rotation ticks, each row followed by its count of ticks
The counts run from 0 to 402.
[-21   6  38  14  15 -10 -15 -20  -7  12 -42 -33  21  14 -50  10  34   3
  -8  -6  -7 -51  59  10 -31  10  53   7  17 -16 -11  -4 -14  48 -18] -> 97
[-28  -4 -15  35  14 -10 -41   3  -7 -23  -3 -12  -2   6 -63  25 -11 -36
  21 -36   4 -35  39 -22  26  21  28 -11 -19 -26  29 -31 -11  37 -21] -> 221
[-41   7 -30 -13  21  13 -34 -27 -23  18  16  -3  26  41 -37  29 -37  21
  24 -55  18  20  25   4  10   1 -14  34  39  -9  -2  -7  22  39 -35] -> 270
[ -7  -8   9 -24   4 -16 -25  -9 -22  43  -7  10  19  39  -1  41  25   7
  49 -42  18 -23  44   1  32  11   7   2  18 -28 -17  12  -1  74   0] -> 103
[-18 -22   3  -1  15 -39 -74  16 -33  12  14 -22  -6  29 -19  15   9   0
  20 -21  70  -4  14  14 -24  19  25   8  34 -16 -27 -40   2  19  -9] -> 21
[ -7   4  11  19  16 -10 -14 -44 -50   8 -33 -29  15  -8 -52  27 -51 -25
  16 -34  22   7  47 -31  -5  27  18  10  22 -30  -2  17  22   4 -16] -> 232
[-11 -34   8 -11  37  15 -42  27 -22  15  20  21 -35  44 -35   0  15  -3
  34 -11  18 -22  12  -9  12  16   1   2  24 -63 -19   8 -39  57 -12] -> 132
[ 13  -9  25   8  39  -3 -27  52 -13  33  -2   6   0  20  -3  22   3  38
   2 -19  12  35  34 -54  16 -27 -13 -22  59 -39 -17  16   5  18 -20] -> 364
[-31  27  -6   9  21   2 -10 -26  15  -5 -44   0  14  18 -16 -18 -36  31
 -25 -58  17 -26  40 -40  -2 -10  21 -13  17  -5  -7  28   1  61 -23] -> 289
[-33 -12   0  46  22  -2 -34  28  -7  24 -11 -43  18  10 -29  26  29  39
 -17 -16  26  -1  25   8  -8 -24  36   2  33   3   5 -58 -16  17 -40] -> 59
[ -1 -15  16  38  -1 -28 -21  27   0  20  -8 -14  35 -44 -11  34 -21  25
   1 -15  26 -14  79 -17  23  11  -8 -29  29  17   0 -27  36  26 -16] -> 196
[-33  -4   9  31   5 -35 -21   9   3   8  -1 -13  36  15  19  32   9  37
  17 -36  21 -13  58 -11  21   0  57 -34   8   0  -3 -39 -17  40 -14] -> 305
[ -2 -19  28   4 -22 -35 -25   3 -13  23 -25 -21  22  29  16  11  48  25
  21 -28  17 -43  59   4  -9   3  44 -12  32 -25 -18 -11 -14  48 -11] -> 100
[-41  -3  -9  48  33   8 -28  19  -3  19 -15 -39  15  13 -47  24  23  30
 -19 -24  13 -14  22   8  -5 -20  37  11  19  -7  16 -61 -19  29 -35] -> 58
[-14  -7  -9  26  30 -26 -43  35 -16  14  -9  -8   6  11  12  33 -28  20
   6 -44  63  28  18 -59  26 -19  11 -23  24 -30  -1 -22   1   9  -8] -> 33
[-17   5  21 -20  38 -10 -25 -14 -29  36  -6  16  28  31 -37  58  12  -7
  37 -26   2 -13  45  11  19  28  -5  21  23 -22 -13  -2  21  68   9] -> 105
[-14  11 -13  14  64 -14 -48  20 -16  32  -6  -3 -13  12 -22  24 -30   5
   4 -47  51  27   0 -55  28 -14   5 -17  16 -31 -10   6  -4  19 -10] -> 35
[-11  16  25  11  51 -23 -50  32  24  16  19  15   6  26  -6  14  41  17
   9 -21 -11   8  45 -22  -3   6  35 -42  31 -16 -25  28  -6  41 -15] -> 91
[-35  13  -5   9  26   0 -42  -5  -3 -12  -1 -28  43  26 -42  33 -41  35
 -13 -29   8  18  38  -3 -14  21  -9  25  51  -3   2 -53  33   9 -21] -> 273
[-23   9 -18   4  21 -12 -49  21  20  39 -14 -27   0   2 -41  14 -28  36
 -19 -38  42   4  30 -36  40 -30  -3  -6   0   2   5 -17 -21  38 -36] -> 279
[-18   1  22  27  71  21 -16 -20 -59  41 -12   5  -7  19 -45  15  14  -3
   7  -7   7   8  34 -11  -7  12  48   1  13 -33 -22  28 -28  37 -21] -> 339
[-21  -9   4  16  16 -18 -45   7  -7 -49  29  10   8  22 -22  14 -17 -14
  38 -34   0 -18  53 -19  10  57  32 -37  19 -35  -2 -16   8  28 -20] -> 218
[ -2 -37  16  -7  31   4 -49  42 -20   6  17  22 -36  38 -18  -6  25   1
  30 -20  27 -32  14 -13   1  17   3 -10  28 -61 -25   5 -34  48  -9] -> 131
[-46   4  12  31  24  -2 -23 -19 -11  -6  -9 -14  42  17 -37  21   1  33
 -12 -10   8 -30  59  22  -1  30  51   3   8  11  -7 -46 -16  49 -14] -> 302
[-35   0  -7  21  19 -36 -30   4   4  39  -2  -2  27  18  13  41  10  15
  27 -53  20  -3  33 -20  41 -17  43 -30   4 -10  -2  -4 -12  56 -14] -> 307
[ -4 -10  16  -5  38   1 -52  26 -38  26   1 -26  -1  32 -42  37  39   3
  16 -11  24   0  13  19 -21  11  -8  33  49 -39 -14 -35  13  23 -10] -> 351
[-18 -16  10  18  23 -13 -45   9 -21 -49  38  15  11  27 -14  11  -2 -11
  35 -26   4 -12  56  -8  -1  64  24 -36  25 -26 -11 -15  19  29 -13] -> 217
[-15  12  22  11  38 -15 -43  -3  -1  28   4 -10  12  -2 -23 -12 -33  55
 -37  -5  33  32  52 -15 -18   7  16 -15  50  16 -48  15   5  13 -36] -> 284
[-11 -16  44   9  35 -26 -39  23  -3  21  11 -30  -4   5 -40  34 -11   7
  19  -9   0   6  29 -18 -27  14  10  10  73 -60  -4   1  -5 -25 -25] -> 148
[-20  -6  14  35  34  38 -12  34   8 -21  -9  -2   8 -18 -65   7 -29  26
 -31  -8 -10 -38  40 -23  -7  14 -26   5  45 -20   4 -37   6  32 -20] -> 165
[-26  15  -4   1  39  -4 -22 -21  -6  67  12 -19  13  25 -18  25 -10  36
  17 -42   1  36  29  -9  24 -14  31   1  41 -25  -2  27 -17  21 -50] -> 64
[  2 -14  34 -20  19  -6 -40  25 -23  13  23 -41   0  47 -25  24  -5  35
  17  -8   2  11  38  -4  15  31   1   9  38 -73  -4 -35 -25   4 -21] -> 354
[-14 -10   8  39  15 -17 -26   9 -40  -2 -31 -25  34   1  -4  42 -40  27
  -8 -24  50   7  35 -32   3   9  14  -2  22 -15  -1 -69   4   6   2] -> 30
[ -7  10  53 -11  29 -36 -36  24   0 -14  -4 -23  38  24 -23  53  -7  12
   3  -4  -6 -11  57 -13   6  44   6  -4  30 -40  -6 -48   8  19  20] -> 109
[ -3 -15  17  29  45 -10 -42  49 -22  25   8  -5 -19  18  -8   2  38  19
   1 -14  34   4  27 -33  17 -13  48 -45   4 -41 -21 -10 -46  42 -11] -> 335
[  8  -8  29  11  35 -14 -38  23 -25  64 -37 -17  -2 -13 -51  45   4  -2
  -5   5  32 -18  40 -25  31  -6  -2   4 -11 -16  -7 -13 -22  45   8] -> 115
[ -7 -16  37  10 -13 -32 -22   1  -8  17 -32 -32  24  22  -4  10  46  20
   8 -16  15 -49  59   9 -23   8  49  -8  28 -16 -16 -18 -14  46  -9] -> 99
[-17  16  11   3  16  19  -5   7   5   2  -8  -2  24  26  -8  -4 -19  63
 -20 -28 -12 -15  69 -30  40  11  16 -30   1 -22   4  -7 -26  69 -18] -> 83
[-13 -19  -8  29   2 -27 -60  32   6  -8  -2  -1 -14  10 -24  -9 -10  14
  -3 -16  47 -17  53 -43  26   2  35 -46 -22  -5  -7 -11 -38  44 -20] -> 4
